In the rows, zero is written as 128.
Named turns come first, each shown by rows before and after it. Which turns, in which order, take the first row of each pair that follows to the second? Write the first one first, as in the answered first pair.
j303:
[150 104 136 124 118 131 117 126 135 124 164 116 129 127 136 129 153 120
 150 119 116 130 140 149 154 173 134 147 137] -> [116 106 137 138 122 159 130 119 106 114 134  92 135 116 146 129 156 125
 122 112 113 107 150 136 116 127 143 131  99]
[132  91 146 132 166 126 116 137  91 143 150  93 134 101 176 118 140 121
 143  75 143  83  80 167 109 173 141 142 127] -> [130  96 138 139 176 132 128 131  96 149 141  93 130 108 199 113 115 128
 125  89 147  82  81 156  93 140 145 143 129]
[123 148 116 135 141 127 118 146 140 123  87 110 131 142 130 144 154 153
 132 147 121 122 150 109 125  58 123 126 131] -> [145 147 110 126 145 107 111 148 160 128 109 131 127 157 132 141 142 149
 146 156 123 141 140 110 156  83 109 141 164]
[133 148 147 129 123 117 122 129 141 124 113 107 137 124 112 116 134 115
 128 116 125 150 130 144 124 134 134 118 121] -> [131 151 144 136 134 126 131 127 138 120 107 108 136 127 120 113 125 120
 118 122 129 147 129 139 108 118 131 115 116]
j252:
[122 124 131 121 131 120 129 116 117 126 123 125 138 112 122 125 132 132
 102 114 127 131 135 131 122 129 145 121 120] -> [126 122 131 122 127 114 130 119 119 126 128 129 136 112 118 130 132 129
 103 116 125 131 132 131 128 137 148 125 123]
[165 139 100 152 135 145 133  99 139 125  87  94 126 135  87 101 105 129
  84 172 158 159 134 146  89 116 145 142 119] -> [132 107 105 141 135 183 127  98 111 122  87  76 129 135  79 130 154 130
 113 126 145 117 139 158  96 113 132 132  89]
[123 105 135  96 132 143 103 132 133 113 141 116 138 131  86 162 180 114
 152  82 112 104 105 164 167 175 132 129 135] -> [168 156 121 113 139  86 115 133 177 116 136 143 132 132 115 111  94 125
 103 154 139 165 104 144 149 162 149 144 176]
[128 136 114 133 120 119 141 137 124 148 131 141 123 128 121 161 145 127
 137 122 145 146 122 169 130 157  98 144 162] -> [127 147 104 137 128 122 152 132 130 148 124 142 120 135 143 147 115 138
 111 135 156 152 126 156 113 128 105 150 167]
j789:
[120 107 142 113 146 105 146 124 152 111 143 146 121 134  98 134 161 134
 123  96 138 150 110 136 127 129 111 115 144] -> [123 111 145 115 141 101 148 125 154 108 142 149 121 135  96 132 158 134
 122 103 139 158 116 134 128 130 116 120 144]
[128 141 151 138 129 109 126 131 110 113 129 104 124 119  88 102 136 127
 125 123 115 145 127 139 115 122 141 113 111] -> [139 148 138 134 139  98 132 129 129 122 137 116 116 129 109  96 108 131
 116 142 119 156 117 133 116 119 137 118 126]
[128 125 129 128 126 132 134 118 133 108 109 112 133 106 111 129 166 141
 124 123 127 129 126 151 126 127 139 121  93] -> [142 141 126 133 124 116 133 119 144 104 110 116 133 106 111 116 146 143
 116 141 132 144 127 145 123 131 148 126 106]
j571:
[132 184 119 137 115  65 100  82 144 119 150 190 121 157 136 104  92 135
 140 152 114 164 130 126 127 133 154 161 151] -> [ 91 170 105 143 136 114 118  71 123 121 124 173 116 170 172 112  79 158
 116 143 122 125 135 113  92  68 139 153 119]
[155 148 131 122 121  81  96 149 158 135 141 133 130 125 118 111 113 122
 145 152 127 178 118 118 162 167 137 135 165] -> [115 128  94 119 158 142 120 138 151 143 125 126 114 160 183 127  80 142
 119 149 142 129 119 105 127  89 116 138 144]
[145 111 129 138  79 133 124 143 145 103 120 122 131 132 119 128 151 118
 153 104 106 148 108 152 132 169 191 149 126] -> [149  97  97 129 103 147 131 138 162 119 133 137 116 170 164 136 116 130
 150 115 121 137 104 146 138 148 167 161 142]
[115 149 181 133  93 110 124 140 112  99 126 134 141  73  84 127 181 104
 166 112 106 113 132 132 143 171 157 103  94] -> [150 128 129 105 121  92 120 143 166 127 170 186 115 147 155 135 115 113
 183 143 124 121 106 134 188 178 112 140 162]
Now pairs of rows:
Each pair is two turns apart.
[149 125 125 103 164 146 123 129 131 149 144 153 114 148 174  99 101 109
 111 203 137 139 118 123 102 110  91 104 171] -> [155 150 176 117 130 120 110 130 101 129 127 130 133  87  94  94 157  91
 116 189 121 166 132 131  95 153 134  84 146]	j571, j571
[152 102  98 113 135 139 114 138 108 175 142 148 108 151 154 114  99 144
 106 105 122 100 126 145 132 128 135 114 140] -> [171 109 114 109 115 111  99 144 106 172 152 153 112 132 122 111 119 130
 121 103 114 122 125 149 147 163 144 114 147]	j789, j252
[119 144 132 142 161 159 135 125 134 120 137 143 107 133 166 104  84 123
 103 146 129 116 116 120 127 106 131 142 148] -> [113 131 161 136 133 164 115 126 103 113 144 125 122 109 115 129 158 105
 142  99 109 105 122 137 152 149 138 128 127]	j252, j571
[140 151 153 130 140 102  79 127 153  86 134 103 157 110 117 126 122 110
 152 120 143 154  88 141 141 186 130 132 128] -> [125 121 138 118 149 136  78 123 148  92 143 106 154 137 136 145 134 112
 167  98 137 122  83 145 152 179 107 135 126]	j571, j303
[148 127 131 112 117 129 123 140 152 142 149 157 137 146 150 120 107 129
 145 142 124 146 120 127 172 154 118 150 153] -> [138 144 162 125  90 122 125 141 122 123 128 129 150  99  98 112 148 123
 140 132 112 151 132 126 151 170 149 131 117]	j303, j789
[111 107  82 124 144 156 121  85 121 134 173 193 136 148 118 135 104 137
 162 143 136 104 109 103 143 126 108 145 155] -> [ 87 134 118 149 129 162 129  83  80 109 135 152 150  92  70 119 137 134
 132 133 126 103 128  97  99 114 144 114 102]	j571, j789
[154 151  93 136 125  82 143 116 152 118 120 156  79 132 189 102  73 134
  92 174 123 145 146 113 107 105 134 129 172] -> [146 172 138 150  91  69 138 115 119  98  98 126  97  74 121  94 126 122
  90 155 110 157 167 118  91 129 167 107 139]	j571, j571
[ 87 127 116 112 168 155 158 119 104 127 103 123 102 100 147 113 124 144
  69 137 164 129 156 104  95 103 160 123 120] -> [139 134 113  98 155  97 143 133 147 134 143 157 101 117 137 111 109 131
  99 157 162 175 139 116 149 169 156 145 182]	j571, j571
[144 157 137 139 120 104 131 135 137 115 125 131 134 118  94 106 134 126
 128 127 140 147 130 111 114 146 151 124 140] -> [139 161 130 142 128 112 140 127 136 117 117 133 133 119 110 103 118 132
 109 133 146 140 134 110  99 123 148 124 132]	j303, j303
[169  82 127 109 120 143  91  90 167 121 163 138  83 170 164 155  99 134
 181 112 127 109 140 155 173 110 128 161 158] -> [152  92 115 119 131 160 106  82 163 118 137 121  78 170 187 147  73 145
 153 127 137 100 145 143 135  65 131 155 140]	j571, j303
[ 95 154 106 146 116 146 138 136 107 130  88 122 144 128 155  97  95 132
  89 163 121 121 158 116  75  72 144  95  60] -> [108 165 129 148 101 118 133 132 101 125  86 115 155 100 116  92 114 123
  93 160 114 141 163 115  76 100 160  88  55]	j571, j252
[101  94 140 132 128 190 113 115 126 123 106 141 185 170 147 137 109 152
 124 103 138  54 133 129 146  90 127 122  95] -> [159 156 182 146  98 100 102 122 149 110 108 155 196 115  88  88  99 131
 117 144 136 137 136 126 157 154 174 123 123]	j571, j252
[105 103 108 133 144 177 130 125 117 133 123 118 131 146 150 146 137 138
 125 115 127  95 134 139 126  99 110 128 116] -> [ 99 113 128 146 131 175 125 122 103 124 108 107 140 119 121 137 154 134
 117 111 124 102 140 136 110 103 129 118  99]	j303, j571
[128 127 133 156 132 169 134 110 132 111 109 111 103 131 123 134 134 155
 107 117 133  87 135 120 116 103 131 123  75] -> [162 159 144 163 118 114 134 108 151 107 113 125 103 112 101 106 116 149
 100 150 136 132 136 114 121 131 151 130 100]	j571, j252
[122 154 140 143 125  93 145 142 131 124 120 148 118 110 117 100 109 121
 117 152 140 169 119 112 128 127 151 141 126] -> [ 98 116 150 132 114 137 132 144 105 118 123 131 125 109  98 132 170 113
 151  96 121 133 123 129 144 144 137 131 100]	j252, j252
[124 113 118 118 126 134 133 132 131 119 131 134 127 146 137 142 145 124
 147 109 125 109 122 141 151 140 109 120 125] -> [133 117 112 116 128 120 135 132 146 122 138 144 123 152 137 136 132 125
 142 122 126 119 122 136 158 143 111 125 132]	j252, j789
[148 138 132 133 138 105 125 133 150 104 100 125 130 110 125 107  95 132
  75 161 132 173 139 118 121 105 130 130 128] -> [164 103 135 109 129 103 103 143 159 108 141 144 133 132 116 141 132 119
 127 134 116 164 129 141 179 160 104 139 149]	j789, j303
[166 149 154 130 138 135 144 155 129 112 117 121 155  94  98 117 164 132
 130 111 110 106 104 122 130 174 144 166 142] -> [140 132 124 126 165 176 158 149 127 120 113 121 143 129 151 121 131 149
 110 109 118  75 101 116 113 116 125 170 134]	j571, j571
[141 136 122 146 110 154 123  99  96 122  86 130 120 131  86  67 121 119
 148 148 162 112 109 119  79  71 181 107 103] -> [183 139 110 127 107 115 111 107 138 133 123 167 114 154  94  64  97 111
 173 171 167 145  92 126 126 115 164 128 157]	j789, j303
[ 93 120 145 118 116 132 150 151  77 118 115  84 159 140 124  96 132 127
 134  78 149 173 118 146  86 128 139 128 115] -> [ 88 101 133 110 126 151 151 154  82 123 125  84 154 160 143 110 132 132
 147  69 150 152 116 152  99 124 124 140 117]	j303, j252
[108 110  92 136 144 193 137 138 109 115 112 153  78 127 103 158 131 106
 120 152 135 105 165 119 110 106 132 170 127] -> [125 100  87 125 145 181 130 141 126 125 131 166  76 140 111 162 129 104
 137 157 132 114 159 124 132 127 117 181 147]	j303, j252
[139 123 141 171 154 130 153 175  99 139 148 155 151 150 127  93  95 122
 113 137 141 106 118  86  76  80 137 189 129] -> [147 104 172 156 126 124 129 179  86 137 168 153 162 138  76 116 162 102
 164  94 120 103 118 108 116 141 132 187 127]	j252, j571
[114 101 137 110  97 229 104  96 119 143 149 127 148 114 123 147 160 109
 148 101 128  92 122  77 177  87 117 149 128] -> [151 142 168 121  68 169  99  98 124 132 139 133 159  68  68 120 166  97
 140 124 122 142 126  81 177 131 153 145 139]	j571, j789
[142 116 114 129 137 128 115 122 149 130 163 171 122 163 135 146 127 116
 157 113 120 135 123 147 171 153 109 145 151] -> [ 98 134 122 157 147 168 139 109 110 114 109 126 127 131 142 130 119 132
 102 119 131 109 142 130  98  81 136 123  93]	j252, j571
[167 134 115 120  86  92 125 123 145 157 157 177 108 147 137 136  98 103
 163 116 125  69  68 158 161 161 123 136 148] -> [166 153 105 130  93  91 137 119 155 160 144 176 101 148 155 118  63 111
 132 143 138  77  72 149 137 131 127 143 150]	j789, j252
[133 171 156 150 105 100 134 126 122 111  92 107 132  72  82 102 126 124
 101 151 124 157 134 117  80 123 189 108 115] -> [ 94 123 104 132 152 169 151 118 120 130  93 116 115 138 170 127  90 151
  94 142 138  99 126 110  71  53 142 120 115]	j571, j252
[132 113 142  90 134 133 145 133 119 125 146 125 131 102 125 123 169 141
 123 130 130 103 108 120 102 125 159 142 130] -> [139 110 128  83 142 131 145 135 135 133 156 135 125 120 145 127 150 146
 131 136 132 103 104 122 114 124 143 152 147]	j571, j571
[126 128 111 112 143 153 140 131  88 139 127 125 136 152 147 128 164 120
 144 115 141 103 131 141 117 126 113 127 117] -> [161 167 122 123 130 105 137 134 110 133 133 139 137 131 128 101 147 112
 131 147 142 152 128 134 126 156 138 131 137]	j571, j252
[150 144 138 132 126  97 120 128 155 127 132 138 129 125 118 126 114 127
 121 152 132 143 122 128 131 139 141 134 142] -> [116 114 146 126 127 140 118 125 128 127 127 115 133 129 114 152 160 127
 138 110 120 102 125 134 133 131 127 123 108]	j252, j252
[147 168 152 122 115  98 132 121 138 112 137 130 141 103 113 100 132  94
 126 117 131 180 133 108 144 141 145 111 114] -> [130 123 110 100 145 148 135 119 144 137 159 142 125 162 184 134 116 105
 138 103 139 131 120 108 161 111 101 124 126]	j571, j789
[120 149 162 104 158 133 123 160 138 110  78  86 135  66 121 129 104 122
 128 147 164 151 114 108 112  77 143 108 136] -> [152 141 155  89 151 100 110 165 172 119 117 121 127  85 123 137  98 115
 158 153 159 170  99 119 156 120 130 128 178]	j789, j303
[149 168  92 143 146 119 143 124 133 139  96 145 130 142 121  97  91 178
 124 174 161 136 148 114 147 104 119 120 157] -> [140 134 115 125 124 131 121 133 112 135 116 131 145 130  72 135 169 156
 181 121 137 119 145 143 193 163 106 114 148]	j252, j252
[166 142 107 121  87  91 144 148 157 108 150 149 128 109  95 143 125 125
 107 167 128 120 134 112 146 166 115 127 151] -> [140 125 120 118  82 127 143 148 125 108 147 128 134 102  82 166 169 125
 125 122 118  82 141 123 146 166 109 113 118]	j789, j303
[124 112 119 108 144 134 121 127 127 149 136 138 127 159 146 148 119 113
 145 111 116 105 137 125 148 126 116 147 123] -> [119 128 119 117 150 136 130 121 128 149 120 133 128 155 155 137 100 120
 122 125 123 105 140 117 125  98 120 143 115]	j571, j303
[117 112 111 119 118 141 117 124 131 131 126 121 147 151 145 141 109 122
 133 127 137 110 132 136 133 111 110 130 135] -> [133 124 115 118 118 121 115 131 144 133 133 130 144 152 137 133  94 120
 127 140 141 130 128 138 141 128 115 135 154]	j252, j252
[157 107 118 111 126 122 121 128 137 135 156 149 127 151 121 147 138 131
 160 125 116 137 116 141 165 160  99 136 146] -> [118 128 114 138 145 156 149 117 111 127 105 119 135 129 141 127 115 148
 101 140 128 114 134 121  94  80 124 116 106]	j252, j571
[101 117 105 122 130 128 149 134 139 134 140 117 110 117 157 143 115 121
 137 134 120 129 142 129 153 111 144 145 125] -> [ 99 128 126 130 120 123 150 135 131 123 127 110 122  97 136 133 127 119
 128 135 118 137 150 125 140 116 161 135 113]	j571, j789
[118 124 164 125 127  88  84 155 136 162 116 131 157 102  76 131 164 119
 163 127 101 146 110 151 147 158 133 137 121] -> [141 130 136 120 149  78  87 154 171 173 125 154 146 134 119 113 107 126
 147 162 116 158 100 145 153 143 119 155 157]	j789, j789
[104 136 141 123 112 126 143 133 109 118 107 113 138 106 131 131 140 123
 111 132 129 140 130 140 105 113 154 117 110] -> [103 129 139 123 118 138 140 132 105 117 111 116 136 108 130 139 152 124
 120 118 126 132 128 145 110 115 152 118 108]	j789, j252
[175 150 117 134 152  87 128 139 141 129 125 176 121 125 137 101  73 122
 119 182 144 182 107 144 160 175 164 125 165] -> [171 155 138 142 134  78 124 138 125 119 119 165 133  95  99 103 105 111
 130 167 129 189 112 145 161 196 178 116 148]	j303, j789
[143 139 157 125  89 113 125 149 111 114 119 168 142 123  99 151 159 114
 145 128 115 130 121 122 149 178 140 144 113] -> [128 109 129 108 109 147 126 145 113 122 132 175 129 162 144 172 151 122
 155 118 120  95 112 121 157 152 109 156 119]	j571, j789
[156 131 126  90  87  70  96 130 103 119 147 120 123 118  76 107 161 138
 158 106  88 129 148  98 156 138 147 145 132] -> [135  87  93  78 109 110 100 127 104 133 159 130 112 162 125 131 150 148
 171  91  92  85 141 102 163 107 112 151 136]	j571, j789
[139 134 142 135 110 105 124 123 136 116 137 121 125 107 104 155 136 112
 149 130 126 130 144 131 151 179 120 132 111] -> [106 114 124 141 134 150 138 115 127 123 119 112 117 124 147 161 114 128
 129 121 134  90 149 122 120 124 110 128  90]	j571, j571
[111 140 134 114 126 142 154 106 105 150  80 154 133 146 161 149 105 137
  95 171 123  90 145 135  94 119 115  99 130] -> [119 125 127 100 125 146 147 111 117 160 102 164 130 164 169 154  99 135
 109 169 127  88 136 141 117 133 100 111 146]	j303, j252
[141  89 108  96 138 131 125 140 129 129 161 158 124 153 131 152 137 102
 183 107 116 107 133 145 171 136  85 138 136] -> [109 110 103 117 159 163 153 129 108 122 114 127 124 136 159 127 101 127
 124 125 133  94 150 124  99  57 101 127  97]	j252, j571
[105 123 131 127 144 166 148 139 146  87  99  96 119 110 131 124 132 147
 128 127 109 122 129 124 105 112 135 133 109] -> [126 148 137 127 139 133 145 142 160  86 102 107 120 102 118 104 114 147
 117 151 111 155 127 121 106 125 150 139 125]	j571, j252
[140 142 132 115 118 162 110 121 128  93 136 109 121  75 116 138 106 111
 177  82 127 115 128 112 130 136 127 137 106] -> [142 134 111 110 134 171 109 121 138 104 146 122 117  98 149 144  84 120
 172  88 134 112 126 112 137 123 114 147 118]	j571, j571
[113 131  88 119 142 143 121 121 153 123 121 120 121 158 159 134 122 146
 125 133 133 117 131 128 130 105  98 119 123] -> [138 133 117 117 114 113 100 127 152 117 131 131 128 137 109 140 157 129
 156 117 116 138 129 140 160 160 108 121 131]	j789, j252
[128 106  88 133 126 124 112  79 158 160 145 147 129 139 119 184 161 113
 163  94 120 115 101 141 156 145 120  99 138] -> [125 119 108 142 115 120 115  79 141 150 128 135 136 109  86 176 179 109
 153  91 116 120 112 136 136 146 142  85 114]	j303, j571
[ 96 171 191 127 138 106 153 138 146 106  77  77 104 102 136 102 141  92
 101 166 153 103 151 143  82 127 164  99 134] -> [ 72 134 173 118 159 147 157 136 138 116  80  73 103 134 167 125 144  99
 113 144 150  63 146 149  85  99 138  99 126]	j303, j252
[103 105 128 122 139 144 119 130 114 125 130 127 131 135 121 165 178 122
 157  97 109 103 124 150 141 139 102 122 114] -> [ 88 115 118 128 153 161 130 124 107 123 109 117 133 138 143 153 153 132
 130 115 121  94 133 136 111  99 108 118  99]	j571, j303
[193 140 107 121 146 103 136 125 173 140 185 186 132 168 163 139 130 113
 126 162 120 125 102 112 134 157 111 140 175] -> [135 100 124 124 141 164 130 125 120 128 173 145 140 149 137 176 210 108
 150  95  99  69 113 124 123 147 103 115 112]	j789, j303
[146 149  91 134 157  78 111 118 182 165 135 139  95 121 130 106  96  99
  75 134 151 126 140 108 136 106 116  86 148] -> [127 114 108 121 138  99  93 125 158 163 148 128 108 118  96 146 177  86
 125  76 122  99 143 130 169 147 103  79 132]	j252, j252
[135 138 154 131 122 110 126 132 104 116 123 132 124  88  91 130 158 130
 133 116 107 125 140 133 126 146 136 116 116] -> [150 139 115 126 146 107 135 131 139 129 134 155 111 129 148 120  92 146
 117 152 128 135 126 122 131 124 116 138 152]	j789, j571
[100 147 114 106  86 163 143 111 125 112 100  65 152 115 116 138 149 154
 151  79  88 114 131 153 122 146 135 102 152] -> [114 134  80  92 107 160 144 116 155 126 117  96 134 163 159 145 110 161
 156  94 102 114 119 154 139 144 108 126 188]	j571, j571
[126 112 115 116 121 129 140 123 150 131 125 138 119 134 136 123 112 137
 120 144 127 128 137 128 113 119 120 118 129] -> [115 106 121 117 118 143 134 123 135 125 117 131 127 124 120 132 134 133
 127 128 116 117 142 134 117 120 122 113 116]	j789, j789
[131 113 128 115 125 124 114 130 128 125 146 132 120 143 127 141 138 123
 147 108 108 128 116 149 147 153 116 125 144] -> [124 108 115 115 135 136 118 128 132 130 143 134 117 156 145 142 127 129
 144 113 113 117 116 146 140 132 111 132 143]	j789, j571
